rotation ticks, each row followed by its count of ticks:
The counts run from 0 to 63.
[-18.5 -42.9  22.5 -35.5  15.5  15.6 -44.6  18.9 -21.9  -1.0   6.6]
57
[-50.1 -42.6 -16.2  -7.3  31.5  -4.6 -14.4  24.1 -29.5   6.9  -6.0]
30
[-33.8 -42.0   8.1 -37.5  13.7   6.4 -34.3  20.3 -22.5  -1.4   9.3]
42
[  5.8 -42.6  -5.3  -3.0  48.7   4.4 -32.2  34.9  -7.6   0.0 -11.7]
36
[-35.2 -44.8 -15.7   3.0  43.5  -1.9 -11.4  23.4 -19.9  11.9  -8.8]
32
[-44.2 -38.0 -29.5  -1.0  35.1 -21.0  -3.2  24.9 -12.3   7.8  -8.1]
15
[ -7.2 -41.0 -24.9  -1.9  50.7 -11.7 -15.0  36.0  -0.3   1.3 -12.2]
19
[-21.0 -43.9   6.1 -38.1  20.6   9.2 -37.0  28.9  -5.8  -6.4   3.8]
41
[-27.3 -43.4  -5.3 -43.0  20.8  -3.0 -32.5  28.5   6.5  -5.1   4.2]
25
[-25.4 -41.1  25.2 -34.1   6.0  19.8 -37.7  13.2 -30.4   1.0  11.2]
58
[ -2.3 -36.0 -25.1 -36.1  33.2 -22.3 -24.7  33.8  30.5 -14.1   1.1]
7
[-47.8 -36.6   3.5 -17.4  23.0   7.8 -18.9  16.5 -33.1  10.0   1.1]
45
[-22.1 -45.0 -14.1   5.7  50.7   0.2 -17.0  33.4 -21.7  10.1 -12.6]
33
[-47.9 -46.1  -6.3 -36.3  17.0 -12.7 -24.1  23.9 -10.8   0.0   7.7]
27
[-37.7 -35.7  20.5 -21.1  10.7  16.0 -24.9  11.6 -45.0  11.9   6.5]
60
[-15.8 -41.2  -2.0  10.0  45.9  12.5 -25.8  29.5 -34.8  14.8  -4.7]
49
[ -1.2 -34.2 -23.3 -27.6  35.5 -18.5 -23.7  33.7  27.5 -12.1  -3.5]
6
[ -3.8 -48.5   2.9 -34.0  27.8   9.1 -41.4  26.8   2.1  -7.9  -0.4]
39
[  3.2 -47.2 -11.4 -28.0  35.6  -8.7 -32.7  34.2  14.5  -8.9  -0.3]
22
[-14.8 -50.0  -2.8 -43.1  20.1  -9.8 -34.3  28.2   9.4  -7.0  -0.6]
24
[-51.9 -37.6 -25.2 -14.5  27.4 -24.5  -3.9  23.4  -7.3   6.5  -7.2]
14
[-37.5 -38.7  14.6  -7.9  16.9  17.6 -22.8   9.8 -48.1  12.4   7.7]
61
[  3.7 -40.5  21.2 -30.1  25.0  22.6 -49.1  28.1 -15.9  -8.4   3.5]
55
[  0.6 -30.3 -31.8  -7.4  47.7 -21.2 -12.0  30.7  21.9  -5.9 -15.5]
4
[ 15.3 -38.6   4.6  -7.4  39.2  17.7 -34.4  27.0 -18.4   1.7  -5.2]
52
[-35.4 -38.7  -0.2   7.3  34.5   9.2 -20.5  21.4 -43.4  14.4  -4.4]
47
[-32.4 -35.7 -15.4 -48.1  17.2 -21.5 -21.6  30.6  19.8  -7.0   0.2]
9
[  1.5 -30.9 -29.3 -19.8  41.1 -24.8 -18.4  28.6  31.0 -10.0 -10.2]
5
[-47.2 -40.7   3.7 -26.2  17.9   6.4 -24.9  18.3 -35.4   5.0   3.0]
44
[-34.0 -38.7  22.3 -25.9   9.0  15.8 -32.9   8.0 -38.7   7.4  12.9]
59
[ 11.1 -39.9  17.4 -19.8  34.6  17.4 -44.9  23.7  -9.4  -2.2  -0.3]
54
[-45.5 -36.1 -12.4 -39.6  13.8 -26.0 -19.4  22.1   8.7  -5.7   5.5]
11
[ -5.1 -42.3 -11.6   6.5  55.0   2.9 -19.6  31.7 -19.5   6.5 -13.5]
34
[  9.1 -50.8  -3.8 -15.3  45.3   8.0 -40.0  35.9  -3.1  -3.4 -11.3]
37
[ -7.8 -39.6  22.3 -35.6  22.9  19.4 -47.5  24.5 -19.7  -7.0   4.8]
56
[-21.1 -43.7  -3.2  10.3  40.7   8.4 -21.3  27.6 -38.2  13.0  -4.7]
48
[-15.9 -41.5 -31.3   3.7  49.6 -19.4 -10.8  37.7  -2.3   4.5 -10.6]
18
[-14.9 -24.6 -34.6   5.6  49.1 -25.4  -1.7  28.6   8.9   2.5 -14.8]
2
[-34.2 -35.1  12.1   1.4  19.7  17.6 -19.0   7.0 -55.1  15.7   1.8]
62
[  1.0 -39.5   5.5   6.8  45.1  19.6 -30.6  32.8 -24.5   3.8 -11.7]
51
[-39.3 -22.6 -43.3   2.8  43.1 -30.6   5.3  28.1  -3.3   8.8 -10.8]
0
[ -0.4 -36.8 -21.3  -7.8  51.0  -7.0 -20.3  38.3   5.2  -3.5 -13.4]
20
[-52.2 -43.0 -10.5 -29.4  19.3  -9.1 -22.7  26.5 -16.7   3.0   4.5]
28
[  4.1 -44.3 -14.5 -20.5  44.8  -8.6 -26.6  38.2  13.2  -9.1  -3.9]
21
[ -8.6 -42.4  -9.0 -36.3  33.8  -5.4 -32.4  29.2  12.4  -5.7  -1.2]
23
[-15.5 -48.0   9.1 -41.0  23.1   3.5 -39.7  29.9  -2.5  -6.2   2.3]
40
[ -4.3 -30.7 -35.7   1.6  51.1 -25.1  -7.2  33.2  19.2  -4.6 -14.1]
3
[ -1.9 -41.8  -1.6   6.0  48.3  10.7 -23.9  29.1 -31.0  10.9  -8.9]
50
[ -0.5 -40.4  -8.2   3.6  52.8   0.5 -27.8  33.7 -12.1   3.0 -16.5]
35
[ 16.7 -46.2  11.7  -9.7  40.1  19.6 -44.8  25.2 -13.9  -3.4  -7.7]
53
[-21.0 -39.1 -30.4   2.7  47.6 -16.4  -7.8  32.0 -13.5   8.1 -14.3]
17
[  0.5 -47.3   0.9 -24.3  35.8   7.1 -40.7  36.0   2.0 -11.8  -4.0]
38
[-43.4 -39.3 -17.0 -39.7  12.8 -23.3 -19.7  22.3  16.5  -9.2   3.6]
10
[-18.5 -41.5 -19.0 -40.2  22.5 -22.5 -24.2  30.2  27.6 -17.5  -2.7]
8
[-39.7 -41.7 -15.4  -0.8  35.9  -6.8 -12.9  25.5 -29.3  13.2  -4.2]
31
[-36.4 -45.4   5.3 -35.0  17.9   5.1 -31.0  19.0 -20.9   3.8   8.4]
43
[-36.6 -44.1  -5.2 -42.9  14.1  -5.0 -28.4  22.3   1.1  -3.8   8.4]
26
[-27.2 -35.2   7.9  10.5  28.1  21.0 -24.3  16.1 -54.5  15.2  -2.7]
63
[-55.3 -43.7 -12.7 -21.3  23.3  -3.7 -13.8  23.4 -22.6   8.1   1.9]
29
[-54.2 -35.7 -23.5 -23.2  23.9 -18.7  -5.4  22.3  -6.1   5.6   1.8]
13
[-26.5 -25.9 -36.8   6.7  43.6 -31.8   4.7  27.3   3.8   2.0 -10.4]
1
[-46.5 -42.5   2.7  -6.3  25.8   7.1 -27.5  21.3 -45.6  12.4   1.6]
46
[-38.4 -39.4 -33.1   3.6  46.2 -17.3  -1.7  32.2 -18.5   7.4 -13.0]
16
